Turns in one plane each, and the order they were made in; the first pair answered
turn E:
[-15 -19 -26   2  23  -3 -12   3  20 -12 -19   9  14] -> [-20   5  39  -6  20  -4  20 -20  -4  -2  -1  -8   1]
[  8   5   4  32  -1 -17  -2 -22   1 -25   3  12   3] -> [  9   5   7  34  -5 -20   0 -20  -1 -22   9  10   3]
[ 34 -45 -20  35 -22 -12 -15  28  12 -18 -56  10   0] -> [  1  -4  52  16   4 -13  21   0   2 -27 -73  13 -19]
turn S:
[ 30 -16 -16  15 -18   3 -10   2  -6  -2  -1 -10   1] -> [ 26 -28  -1   2  -3   5  -2  -5 -11   5  -1 -22  14]
[  2  -6 -17  -6  26  13   7  -9  22 -17 -33   6  30] -> [ 10   7 -44   8 -11  14 -14  21  18 -10  -5  17  15]
[ 26  15  64 -12 -32   6  15 -14 -15  19 -19  18  12] -> [ 30  27  50   7 -38   2  10 -12  -6   4 -31  32   1]
[  0  46  28  10  -7   4  -2  -5  13  33   2  19 -17] -> [-1 38 37 -1 -2  5  6 -7 10 41 11 12 -7]
turn K:
[-17   0  33  -7  15   4  21 -18 -14   6   9  -8   4] -> [-13  16  34 -22  10  11  11   8 -15  13  -2   9  -9]
[-12 -13   9  -7  31  -4   7 -31 -10  -1  16 -13  38] -> [  4  -2  32 -34  30   2   7 -12 -15   6 -18   5  26]
[ 11  37  -1  10 -34  -5 -19  42  -1 -33  -8  29 -26] -> [ -4  18 -25  43 -33 -11 -14  14   7 -44  32   4  -9]
[  0 -19  43 -40  48  -6  29 -30 -15  37 -33 -38  21] -> [ -2  18  20 -72  31   9  -6  37  -9  47 -43   5 -12]
turn C:
[ 23   1  18  10 -47  -3  19  18 -17   6  11 -17  -1] -> [ 17 -22   0  -2 -34   3  15  18 -12  14  22 -28  20]
[  9  27  50 -35  -2   0  14   8 -15   8 -32   9 -21] -> [  2 -27  16 -60  23  10   5  14  -9  25 -12 -10  15]
[ 13  -4  20  -3 -12  -6  11  -2 -16   9   5  -6  -7] -> [ 11 -15  12  -9  -9  -2   9   0 -12  11  12 -11   2]
Pairs:
Each pair is 2 to 4 turns apart.
[-13  -8  11  43   8 -22  64 -91 -11 -22  36  -1  13] -> [ 38  21 -50  65 -60 -21  14 -15  -4 -22  26  49 -27]	K, S, E, K
[ 12  -8  22   5 -11   7  11   8  -6  10   3  -7   2] -> [ -3 -12 -20  15  -4   9  -5  17  11   2   7   3   3]	K, E, K
[ 16  -5  25 -21  25  -9  13  -7   7  -8 -72  12  16] -> [  2   2 -63   7 -24   6 -29  39  12   7  25  15  10]	E, K, E, K
[ 18 -47 -47 -52  -2  12 -13  43   2  26   6  20  25] -> [ 20   0  32 -31 -42   1  26  15 -39  35  61  -2  -3]	E, C, C, E
[  9  31  18  15 -35   6  10  17 -14  13  44  -2 -26] -> [  7  29  60 -16   1   7  24   7 -15  12  -9   4 -21]	K, S, K
[ 46  17 -24  21 -18  -2 -23  27   6 -25 -45  45 -28] -> [-33  51   2  14  31   7  -1 -12  16 -42 -22  39 -34]	K, C, E, K
[  4  56  10  36 -26 -11  -6   2 -18 -22  28  23 -45] -> [  8  19  65  -4  -7  -9  28 -21 -41   9  37 -14 -12]	K, S, K
[ -1  55  12   1  38  -8 -33   1  14 -25 -28  39 -35] -> [ -8  63  28  23   7 -11 -11 -19 -10 -11  54   2 -34]	K, E
[ 10  18 -17 -20   9  12  -2   6 -13  11   4  27 -25] -> [ 15  -1 -10 -30   8  12   4   6 -20  21  17  14 -11]	S, E
[ 23 -55 -18 -23  31  -3   0  -7   1  -1 -12 -14   8] -> [ 52  -8   8  20 -24 -17   4  -6 -18  -9   0  -3 -32]	C, C, E
[  2  21 -12  12 -13  20  10   2 -24  -2  62 -16 -13] -> [ 21  32   4  -2  15  14   4   5  -5 -30 -48  24 -27]	S, K, C, S
[-26   3 -32  27  18  -4 -14 -20  16 -33   4   1  -8] -> [-23  27   5  29  -9  -5   1 -23  -6 -20  37  -9 -22]	E, S
[ 32 -21  18  14 -18  -4  10 -14 -10   7  -5 -19  16] -> [  8  16  14 -11  -1   9  -7  15   6  -4 -41  24 -12]	E, E, K
[  9  -7  33  12  12 -15  -3 -32  19 -31   4   4   5] -> [ 26  13  24  -4 -20  -6 -24  19   9 -13  19  27 -17]	K, S
[  0 -24  -9   5  11  17   5   6   9   6 -40   7  18] -> [  0 -23 -31  27  -8  14  -5   6   9   5 -10   2  18]	S, K
[ 11  41  39   2 -32   0   2  -1 -24 -15  15  -2 -23] -> [ -7  19  51 -18 -10   5  14 -13 -27  -3  30 -22  -4]	K, S
[ 49 -21 -29  25 -17 -21  24   1  47 -16 -28   0   3] -> [ 34  12  25   5   3 -21  45 -14  40 -22 -49   7 -14]	K, E
[-26   0 -51   8 -22  13  -7  18   8  13  49   9  -9] -> [-31 -36 -41  23  14  -3  14 -35  17 -13  10 -10  19]	K, E
